A single turn carries every row of the set below to another of its rows. Some are shown first; where does it send the rows asked next?
Geked: [ 10 -16  -8   0 -14  -2 -14 -13   5  14 -22  -3  -2  -7  26  -6  11  23
   0 -28   3 -13  55 -16  11 -16 -41 -22 -10  -1   1 -22  11  10 -27  -2
  -7   2  -5  10 -18 -15 -18  18 -12   9   0  14 -19   9  15 -68  28  27
  -8  -7 -57  -6  -6]
pezi: [ 22 -23  -1  -4  -3   9 -11 -16  -3   4 -16  -5  18  -1  37 -10 -10  24
  11 -30   7 -17  38 -10  -5 -16 -26 -14  10   2  28 -40  18   0   8   1
  -5  22 -17  15 -12 -26  -8   8  -7  21 -33  19 -30  36  14  31  32  31
  -6  13 -33  -4  -8]
zutu: [ 26 -11  -4  10  -6  12 -31 -10 -14  13  17   5  -2  -1  53  -9 -23  37
  19 -30   2 -19  60 -24   0 -15 -12 -10  25  -3 -17 -27   8  11  15   6
 -10 -19 -16  25 -19 -13  -2   8  33  12  -1  19 -11  34   8  -8  22   8
   0   8 -14   9 -19]
Ritof: [  0  14   1  -8  -8  -6  -9 -16   2  23  20  -5 -25   7   5  -1   3  20
   8 -24   0 -15  -8 -29  -8  -4 -35 -15  -4   0  15 -22  15  -6  -6   9
 -12 -27  18  11 -14 -11  10   9  11  -8 -20  16 -33  59  16  10  33  -4
  -8  21  -3  20   2]
nabos: [ 11 -28 -12  -7 -12  17  10  -5   3  10   9  -4 -11   7 -12  -6  -8   7
   0 -25   8 -18  -4 -12 -12   1 -35 -26  10  -1  16 -25  14  -7   6  -5
  -7  -4   5  15 -13  -9 -30  12 -47   3  -5  14 -25   1  27  38  13  16
  -9  -6 -19   4  -4]
Sele: [  1  -5  -6 -12 -26 -24  -3 -10 -15  22  15 -12  -4   6   4  -6 -15  19
  13 -28  -1 -10  13 -22   1  -6 -15 -25 -34  15 -36 -31   7 -13 -16  10
 -16 -38  -1  17  -3  20  12  16 -15 -10 -14   7   2  28  19 -16   7  -6
 -13 -14 -53  -6  -4]
suna: [ 17  -7   0   5 -20  21 -27 -11   0   3   4  -5  -4   4  52  -8 -26  35
  18 -28  -1 -15  59 -18  -1 -20 -17 -18  26  -4 -21 -29   7  10   7   4
  -4 -18 -14  17 -15 -20   1   6  32   6   8  26  -9  26   5   3  33   4
  -9  11 -10   5 -21]
dozaz: [ 10 -38 -13  -1 -12  21  -4  -5   1  11  12  -2  -4   2 -13  -8   2  16
   7 -25   2 -18 -12  -9 -13  -5 -32 -20  14   2  14 -31  12  -1  10  -4
  -2  -8  -4  19 -12 -10 -35   8 -46   4  -9  13 -29  12  23  32  15  16
 -14  -6 -25  -6 -11]
dob: [ 13 -31 -16   1   1   8  -7  -3  -9  15  22  10  -1   5 -13  -7   6  14
   5 -26  11 -22 -16  -8 -11   1 -29 -13  14  -2  17 -33  13  -3  20  -6
  -6  -9  -5  22 -19  -5 -32  10 -41  14 -13   8 -32  14  26  22   6  20
  -8  -8 -27  -1  -6]
zoto: [ -3 -25  -8 -11 -20  27  -6 -21  -2  -6   6 -19  -2   4  15  -9 -10  11
  -1 -24   4 -30 -11 -17   1 -12 -46 -28   8   2 -14 -27  23  -1   6   0
 -10 -11 -18  11  -1   6   8  28   4  -5  -4  24  55  15  14 -27  22  35
 -14   9 -11   3  -3]
fibu: [  3   5   4 -10 -14   2  -9 -12   3  24  21  -8 -27   2   3  -3   3  24
  10 -26  -6  -7  -6 -33  -4  -5 -31 -20  -2   1  12 -18  10   0 -12  15
 -12 -23  16  13 -14 -11   7   2  11 -11 -23  15 -36  58  15  13  32  -4
  -4  15   1  21  -2]
beri: [-19 -23 -11  -8 -30  19  -4 -22   0   8  14  -9 -11  -5   1  -5 -30   8
   8 -26  -1 -13   9 -17 -12 -21 -33 -25  -5  12  17 -27  13  -5  -4  -4
  -7 -32 -46   8  -9 -23  -8  19  -7  -3  15  30  -7  -3  29 -58  27   9
 -19 -25  -9   0  -8]
rus: [  6 -29 -13  -9  -7  21  -1 -23 -13   2  12 -16  -5   1  19 -11 -15   9
  -3 -25   2 -33  -4 -29  -2  -8 -40 -26   2   4  -7 -20  26  -4  10   1
 -17 -11 -16  19  -3  14   3  34  -1  -6 -11  19  56  17  24 -33  14  38
  -2   5 -12  10  -1]
Vol: [  8 -11  -8  -1 -13  -4 -14 -10   4  16 -19   1  -1  -5  25  -4  12  24
  -2 -27   8 -12  53 -15  13 -14 -41 -24  -9  -3   0 -22  10   9 -26  -2
  -8   4  -5   9 -18 -14 -14  16  -9  14   0  14 -18   6  14 -69  25  27
  -5  -9 -56  -3  -4]
Nakug: [  6   5  -2  -4  -1  -7 -12 -20  -3  27  21  -5 -26   2   9  -4   5  22
  10 -25  -6 -20  -7 -33 -12  -7 -31 -10  -6   2  17 -22  17  -5  -2   9
 -12 -31  17  18 -13  -7   3  14   7 -11 -22  15 -35  66  20   6  33  -1
  -5  20  -8  20  -2]
bine: [ 24 -22   0  -8  -5  10  -3 -16  -4   5 -18  -7  13   0  37  -9 -18  19
  10 -29   8 -15  47 -16  -4 -14 -26 -21   8   2  30 -33  16  -3   3   3
  -8  25 -12  13 -10 -25  -7   9 -10  19 -32  18 -28  28  16  35  30  32
   0  10 -28   2  -5]
Gid: [ 11 -36 -11  -7  -9  25 -11 -15 -18   8  24 -10   0  -5  15 -13  -8  19
   1 -28   1 -23  -8 -31   3  -6 -34 -27   8   2 -12 -21  19   5  10  10
 -17  -8 -22  24  -6  14   1  22   5   0 -19  14  51  21  20 -38   7  42
   3  -3 -11   9  -4]
sipig: [  9  -4   2  -5  -7   1 -12 -17  -3  28  23  -7 -27  -3   6  -5   4  27
  12 -26 -12 -11  -4 -38  -9  -7 -28 -16  -5   5  14 -19  12   1  -8  15
 -12 -28  14  19 -12  -7   0   6   8 -14 -26  13 -36  66  20   9  31  -2
  -2  17  -4  19  -6]
Dazi: [ 11 -16  -7  -2 -14  -2 -10 -13   4  15 -23  -4  -5  -7  27  -6   8  23
  -2 -27   3 -11  58 -20  12 -16 -41 -25 -12   0   1 -17   9   9 -30  -1
  -9   4  -2  10 -15 -13 -18  18 -12   6  -2  14 -18   6  18 -66  27  26
  -3  -9 -56  -2  -5]
luzi: [  0  -6  -5 -11 -27 -23  -8  -8 -18  22  19 -10   0   6   2  -6 -11  22
  15 -28   0  -9  11 -20   3  -7 -13 -23 -31  15 -39 -35   5 -11 -15  10
 -15 -37  -4  18  -6  19  12  13 -12  -9 -15   7   0  30  16 -19   5  -5
 -14 -15 -55  -9  -5]
vivib: [-13 -19 -15 -10 -20  10   3 -25  -7  13  17  -6 -15  -4   4  -4 -35   3
   5 -26   3 -16  16 -24 -13 -17 -32 -24  -9  11  23 -20  15 -10  -1  -6
 -14 -33 -42  11 -10 -17  -7  26 -10  -1  13  28  -5  -6  35 -60  20  11
  -9 -26  -8   8  -1]
nira: [ 26  -1  -9   6   3   3 -19 -15 -16  12  11   4  -8   4  58  -7 -32  25
  13 -29   6 -26  68 -26  -3 -11 -14 -11  17  -5 -11 -22  13   1  18   1
 -16 -20  -8  25 -17 -10   2  21  28  11   3  21  -5  26  15  -6  20   8
   5  10 -13  16 -11]
fefu: [ -2  -6  -5 -12 -30 -20  -5 -12 -13  18  11 -16  -4   8   4  -7 -15  19
  15 -27  -3 -11  13 -20   0  -9 -18 -25 -34  17 -38 -35   6 -12 -17   8
 -14 -39  -1  16  -3  18  11  17 -16 -14 -11  10   3  28  16 -13  12  -7
 -17 -11 -55  -9  -7]
rul: [-15 -26 -12  -4 -27  16 -14 -18  -9  15  27   1  -6  -9  -1  -6 -21  16
  12 -28   1 -10   4 -19 -11 -19 -27 -20   0  10  16 -28   9   0   0   1
  -8 -32 -52  13 -13 -21  -9  14  -2   4   7  25 -12   2  27 -66  20  14
 -14 -30 -10   0  -8]
Zisak: [ 24 -14  -2  -8   0   3  -3 -12  -8   9 -11  -1  16   1  36  -9 -16  18
   7 -30  14 -14  45 -15  -2  -9 -26 -20   8  -3  30 -32  16  -5   6   3
 -12  27 -13  13 -13 -23  -2   7  -5  25 -35  16 -28  27  17  31  23  33
   4   8 -27   5   0]
rofo: [  0 -33  -6  -8 -24  31 -15 -12  -7   0  19 -12   3  -1  10 -11  -4  22
   2 -26   2 -19 -15 -20   6 -10 -39 -29  15   1 -18 -27  14   7   4   9
 -10  -7 -25  14  -5   6   5  15   9   0 -12  18  50  19  11 -32  15  38
  -9   1  -9   3  -6]
lofil: [ 13 -22 -16  -7   1   6   6  -4  -7  15  19   8  -7   9 -12  -6  -4   5
  -1 -26  16 -22  -7 -11 -10   5 -33 -21  10  -6  20 -25  15  -9  14  -6
 -12  -4   3  17 -17  -4 -26  14 -43  14  -8  10 -26   3  28  27   4  18
  -3  -9 -21   8   2]
pib: [ 23 -16  -1  -4   2   3 -13 -12  -8   8  -8   3  21   2  35 -10  -9  22
  10 -30  14 -16  38 -10  -3 -11 -25 -13  11  -2  28 -39  17  -2  10   1
  -7  25 -18  14 -15 -25  -3   7  -4  29 -34  16 -30  33  14  26  24  34
  -3  10 -32   0  -3]
veta: [-10 -23 -17  -6 -16   7  -6 -20 -16  19  29   4 -10  -8   2  -6 -28  10
   6 -28   5 -12  13 -25 -10 -14 -26 -20  -5   9  21 -22  12  -6   3  -1
 -16 -31 -46  16 -14 -14  -8  20  -5   6   5  22 -10   0  34 -69  14  15
  -4 -30 -10   7  -2]
buta: [ 11 -13  -9  -2 -14  -4 -10 -10   3  18 -21  -1  -3  -5  25  -5   8  22
  -3 -29   6 -10  57 -19  14 -13 -40 -27 -11  -3   0 -17   9   8 -29   0
 -11   6  -3   9 -17 -13 -15  16 -10  11  -2  13 -18   5  16 -66  24  27
  -2 -10 -53  -1  -3]
zav: [ -3  -6  -5 -10 -29 -21 -10  -9 -12  19  15 -12  -1   7   3  -7 -11  23
  16 -27  -2  -9   9 -17   2  -8 -16 -22 -31  15 -39 -37   5 -11 -17   8
 -12 -38  -5  15  -5  17  11  14 -13 -10 -12   8   1  30  13 -15  10  -7
 -19 -12 -56 -11  -8]
fek: [ 18   4  -3   2 -10  11 -13 -16  -2   3  -1  -6 -10   7  56  -7 -36  23
  13 -27   5 -24  67 -19  -3 -15 -22 -18  19  -5 -15 -24  12   0   8  -1
 -10 -18  -5  15 -14 -17   5  19  25   6  12  28  -4  20  11   5  29   2
  -5  14  -8  13 -13]

dob moves to dozaz
rul moves to beri
Sele moves to luzi
Now these:
fek moves to nira
pib moves to pezi
Dazi moves to buta
Ritof moves to Nakug
rofo moves to zoto

